In the rows, 128 means zero.
One turn moves every row onto another: examples first, then more rows asked
fodu: [137 111 119 144 136 141 129  90 134 102 126 138 125  93 151 125 121 146
 131 118 142 126 120 184 131]
gis: [129  92  94 139 106 144 159  68 152 129 129 122 124 111 155 136 120 112
 119 122 133 128 161 155 144]
Guki: [125 107 111 127 150 134 161  95 155 118 128 121 130 100 150 149  87 159
 117 124 143 120 129 152 113]
mezi: [141  95  97 150 112 147 150  68 157 126 141 128 130 119 177 132 127 118
 112 125 139 135 148 162 135]
bos: [129 106 121 130 173 159 135 105 157 109 117 130 127 116 137 147  98 145
 120 150 139 130 133 156 120]
Zovi: [118  98 114 126 144 165 154  73 153 136 123 124 136 108 132 135  95 139
 106 136 147 135 133 142 127]
doziv: [127 120 120 132 145 143 144 117 150  95 131 132 132  90 149 141 110 137
 101 130 167 135 130 168 122]
Ketu: [118  86 122 146 151 167 149 111 143  97 109 122 140 116 152 131 130 144
  96 132 138 133 157 170 146]
Noza: [138  95  87 134 148 115 151 113 157 135 111 113 110 123 151 144 108 111
 122 111 155 145 152 172 160]
zisok: [109  93  88 142 149 145 140  84 145 133 123 109 143 120 148 152 131 111
 150 134 160 139 148 160 156]
Pimig: [150 114 111 156 159 148 147  87 170 109 131 121 136 126 164 131 108 136
 110 159 135 145 128 166 126]
resa: [127  97  83 127 147 158 149 119 169 122 130 156 118 105 153 120 115 145
 110 129 138 133 124 153 137]
kobek: [123  84 103 133 152 146 155 123 137  94 103 124 132 119 157 138 122 131
  91 120 134 130 155 157 156]
gese: [143 106 131 154 158 151 134 104 171 101 125 112 125  98 146 147 116 139
 109 116 163 120 135 149 129]
Sivap: [144  92  88 130 151 112 153 117 147 123 103 114 108 119 154 136 108 114
 111 112 149 134 154 162 154]
dogal: [126 106  94 116 149 125 130  88 179 131 120 144 134  98 140 133 138 122
 145 116 136 126 135 141 141]
kize: [121 113  85 136 160 117 132  83 170 137 113 143 154 111 150 139 134 112
 122 115 156 147 145 158 150]
loza: [136 101  96 150 144 133 139  88 161 157 127 124 128 116 145 156 124  96
 135 126 166 142 158 163 144]
vef: [122 125 108 129 137 118 148  81 157 132 102 127 141 119 154 154 137 114
 146 118 143 131 158 149 153]
Gezu: [123  88  88 136 161 154 150 117 151 130 128 149 104 114 145 127 127 139
  98 129 140 129 128 137 149]
luv: [136  95 110 165 147 123 136 109 180 145 113 135 130 113 170 138 147 125
 129 119 128 120 160 159 139]
zete: [139 103 114 156 139 142 136  88 131 110 121 143 129 100 156 122 130 143
 142 120 135 135 124 184 131]
Kaz: [154 113 106 152 153 151 147  82 169 109 140 128 138 131 175 127 118 132
 112 149 140 145 132 175 136]
Fuv: [110  95 102 158 151 144 147  90 152 130 130 100 140 112 160 165 128 110
 112 131 152 147 167 168 133]
dubik: [146  84 116 163 136 127 134  93 161 132 115 141 137 118 167 132 143 140
 141 119 121 127 148 161 138]
nerir: [124 119 101 150 162 137 157  89 143 133 113 127 101 120 143 147 141 129
 106 126 139 116 142 136 164]
Rur: [131 106 119 145 147 138 128 132 175 108 115 124 145 101 161 155 124 145
 120 115 159 126 134 168 147]
tav: [125 124 103 139 164 136 159  81 144 138 106 124 118 118 141 147 148 126
 119 125 140 121 147 141 167]

zete turns into Sivap
Gezu turns into dubik
bos turns into vef
Now these:
resa turns into luv
Pimig turns into tav
Fuv turns into Zovi
kize turns into gese

One turn moves every row onto another: examples first, then more rows asked
num: [115 150 139 129 124 118 140 132 134 146 113 151 126 148]
Fere: [143 100 111 152 136 117 133 137 142 135 117 133 134 133]
Kup: [126 139 150 139 123 110 120 128 131 141 109 149 120 146]
Vug: [109 122 123 141 104 134 160 109 124 124 122 121 126 126]
ponep: [133 122 113 120 123 138 157 133 137 115 116 124 149 149]
Pinu: [124 113 148 151 138 134 107 127 133 120 137 140 139 133]
fulaf: [120 139 106 134 151 137 132 110 134 116 132 131 147 114]
didug: [126 148 121 133 129 121 114 138 127 103 101 123 139 127]
bal: [144 131 112 129 148 134 130 114 119 126 125 135 130  99]
Boza: [135 121 140 122 111 124 127 130 152 120 129 135 150 102]
zeto: [115 123 128 140 139 111 124 115 147 147 137 117 134 103]
lavid: [141 123 131 107 137 120 123 133 111 119 132 142 125 148]
Supud: [127 121 128 131 139 111 138 116 136 154 125 110 130 102]
bodo: [136 132 113 128 129 155 150 147 127 129 135 118 138 137]
Voti: [136 128 115 116 139 124 121 109 130 127 123 156 123 152]
vuzu: [117 129 132 136 101 146 147 122 126 133 140 115 115 136]
mugo: [139 126 131 132 108 147 105 127 144 136 111 115 129 136]
gif: [108 125 120 126 145 103 127 110 137 147 128 114 129 120]
par: [114 126 134 136  91 134 148 125 133 121 127 109 129 132]
zuzit: [120 147 158 129 133 111 127 133 118 134 119 144 125 137]
pez: [125 129 109 126 109 128 121 128 144 114 153 146 120 126]

vuzu turns into zuzit
mugo turns into Pinu
didug turns into Fere
Now these:
par turns into Kup
bodo turns into lavid
Vug turns into num
ponep turns into Voti

One turn moves every row onto another: examples first, then more rows asked
vas: [158 102 138 153 124 127 140 145 132 154 122 153 119 132 125 131 145 118
 137 137 126  99 122 112 122 141 119 131]
miv: [134 141 124 102 117 122 129 138 113 151 139 140 134 102 116 150 129 131
 148 123 167 123 114 133 139  95 106 117]
Ridaf: [155 106 148 140 129 143 155 160 123 143 136 142 126 129 115 136 135 108
 143 135 137 127 120 107 136 146 112 135]
Lera: [132 148 119 102 121 125 129 143 106 143 133 135 142 103 120 136 138 133
 149 127 164 126 117 130 135  94 113 123]
Teni: [116 145 104 133 131 115 119 132 102 131 132 133 135 122 132 117 130 122
 136 141 144 105 136 128 113  98 133 126]
rez: [137 141 127 104 122 125 127 139 113 152 146 144 134 101 116 149 129 127
 148 126 170 126 122 135 140 100 106 115]
kuvo: [146 126 173 141 118 140 163 135 131 161 124 142 105 132 143 136 129 104
 132 121 143 111 136 120 135 134 122 115]
nasuz: [112 160 132 110 135 148 126 158 117 145 150 146 147 123 123 138 122 127
 127 135 116 122 136 141 121 122 134 131]
bonop: [148 137 174 148 133 137 165 134 126 161 115 144 108 128 131 137 131  95
 148 131 144 119 136 125 131 123 108 118]
nisu: [149 132 165 157 128 130 167 131 138 160 113 142 109 128 144 124 137  95
 139 126 142 113 131 124 126 122 126 115]
Bonub: [144 138 126 132 113 119 112 138 146 166 141 132 113 113 128 141 122 111
 121 126 130 110 147 155 127 105 111 127]
Gapam: [129 133 147 134 130 156 127 145 120 157 113 135 131 131 126 139 140 104
 139 131 117 138 123 128 128 132 106 162]
neno: [109 147 124 116 115 128 115 130 107 134 125 156 136 136 128 122 126 137
 128 137 132 108 134 130 111 120 136 129]
lazaz: [123 128 141 147 144 132 130 132 125 154 113 141 142 136 144 128 147 111
 139 137 115 120 119 122 109 134 127 156]
nev: [123 142 103 140 143 120 127 131 107 133 142 128 132 113 129 123 126 111
 143 141 159 116 134 131 118  90 127 122]
govid: [134 120 155 118 117 140 129 138 137 167 122 147 141 128 142 138 146 126
 130 120 120 127 110 124 125 146 126 148]
tiv: [163 111 151 150 131 132 147 159 149 154 127 140 130 123 117 128 138 113
 139 136 120 122 122 122 126 136 111 137]
besa: [122 160 144 111 121 123 112 142 133 154 126 153 143 123 119 132 133 146
 132 134 117 108 129 147 113 108 120 129]
gesup: [118 136 138 114 138 115 125 145 129 134 163 152 133 113 119 139 101 103
 141 142 151 129 143 145 128 135 122 123]
Rom: [147 134 168 155 130 128 168 130 139 158 114 139 115 128 147 124 134 100
 138 128 139 112 135 125 123 121 128 116]
Tunir: [132 123 121 124 113  94 125 116 135 151 143 150 128 117 148 129 127 126
 133 128 159  99 128 127 113 123 141 115]
vad: [142 140 133 103 117 123 134 137 112 159 149 142 127 104 120 158 128 123
 151 124 175 127 124 127 140 106 103 119]
Doli: [150 132 159 152 129 139 169 132 118 164 116 144 107 127 147 137 142 101
 143 125 148 107 127 115 132 122 124 112]
lini: [145 128 174 147 118 135 164 135 135 158 124 142 102 132 143 132 130 105
 133 122 142 116 133 118 136 131 123 115]
taguz: [129 147 129 116 123 129 112 159 136 150 149 133 131 112 119 138 119 119
 120 131 115 114 146 155 131 113 113 127]
mima: [121 128 158 123 134 133 139 134 117 146 117 145 146 132 135 133 142 119
 152 133 139 141 109 109 120 141 121 153]
fiso: [162 113 142 147 132 134 152 147 120 148 114 146 126 126 112 132 147 116
 158 139 146 124 112 106 127 126 103 136]
fem: [124 141 143 120 135 112 135 144 133 138 161 144 130 116 121 139  99  94
 142 140 149 134 144 141 124 137 121 131]
Doda: [143 134 171 143 133 134 177 133 124 156 128 134 115 130 144 133 133 105
 145 125 153 120 128 110 131 123 124 113]
fifur: [132 141 121 127 118 127 113 148 141 156 145 132 122 112 120 143 116 113
 117 128 124 112 142 159 131  98 112 125]
kodi: [154 109 136 156 135 129 154 147 128 144 127 129 130 131 125 119 145 123
 142 136 135 116 113  98 122 124 123 133]
karet: [119 160 121 112 119 140 128 142 112 138 119 135 151 119 124 115 134 132
 135 130 139 130 123 136 116  95 133 133]
vedig: [117 147 133 100 132 123 128 153 114 132 148 157 144 110 115 140 111 108
 148 141 148 129 136 142 130 135 118 128]
tok: [125 134 128 114 113  98 109 134 138 148 135 152 137 115 134 126 129 139
 128 134 135  94 131 144 115 122 131 118]
Feda: [133 127 140 132 126 145 128 132 111 164 112 132 134 131 139 140 160 134
 140 123 129 121 107 110 125 118 114 152]
Soze: [126 124 124 117 113  95 119 123 137 148 139 158 137 116 137 134 127 132
 130 130 150  96 124 139 116 119 137 114]
rolev: [115 142 102 140 141 117 130 128 105 134 137 129 133 118 128 128 121 109
 139 140 150 111 132 132 115  90 127 127]
Mek: [122 154 129  96 124 140 130 142 106 148 121 170 153 115 119 139 131 126
 149 135 143 120 123 143 121 124 127 130]
karop: [112 138 135 112 134 115 130 143 125 131 157 154 138 115 116 142  98 102
 144 143 151 129 138 144 126 133 123 126]
Purov: [142 136 171 148 139 132 176 136 125 159 128 137 112 126 142 136 136 103
 148 127 151 117 127 112 132 124 122 114]
Pamur: [147 138 176 150 130 135 164 135 128 160 119 142 101 129 132 140 133  99
 144 130 143 115 135 121 134 124 110 117]
bigov: [149 131 159 152 128 136 166 127 117 165 110 144 105 130 144 137 141 103
 141 126 148 103 133 116 132 120 118 112]
podul: [129 147 107 144 143 117 135 128 106 142 138 124 129 113 131 129 126 103
 148 139 159 118 136 128 117  91 122 129]
Garor: [129 124 121 120 116  99 115 120 135 146 142 156 132 114 140 125 128 132
 132 131 157  97 128 136 117 119 139 110]
fafi: [139 139 124 129 118 125 106 144 143 155 146 134 119 112 121 136 121 117
 119 130 127 112 145 159 128 100 112 123]

nev turns into rez
lini turns into nisu
Now these:
karet turns into Mek
fem turns into Bonub
miv turns into karop
bonop turns into kuvo
vedig turns into taguz
fiso turns into Ridaf
Gapam turns into govid

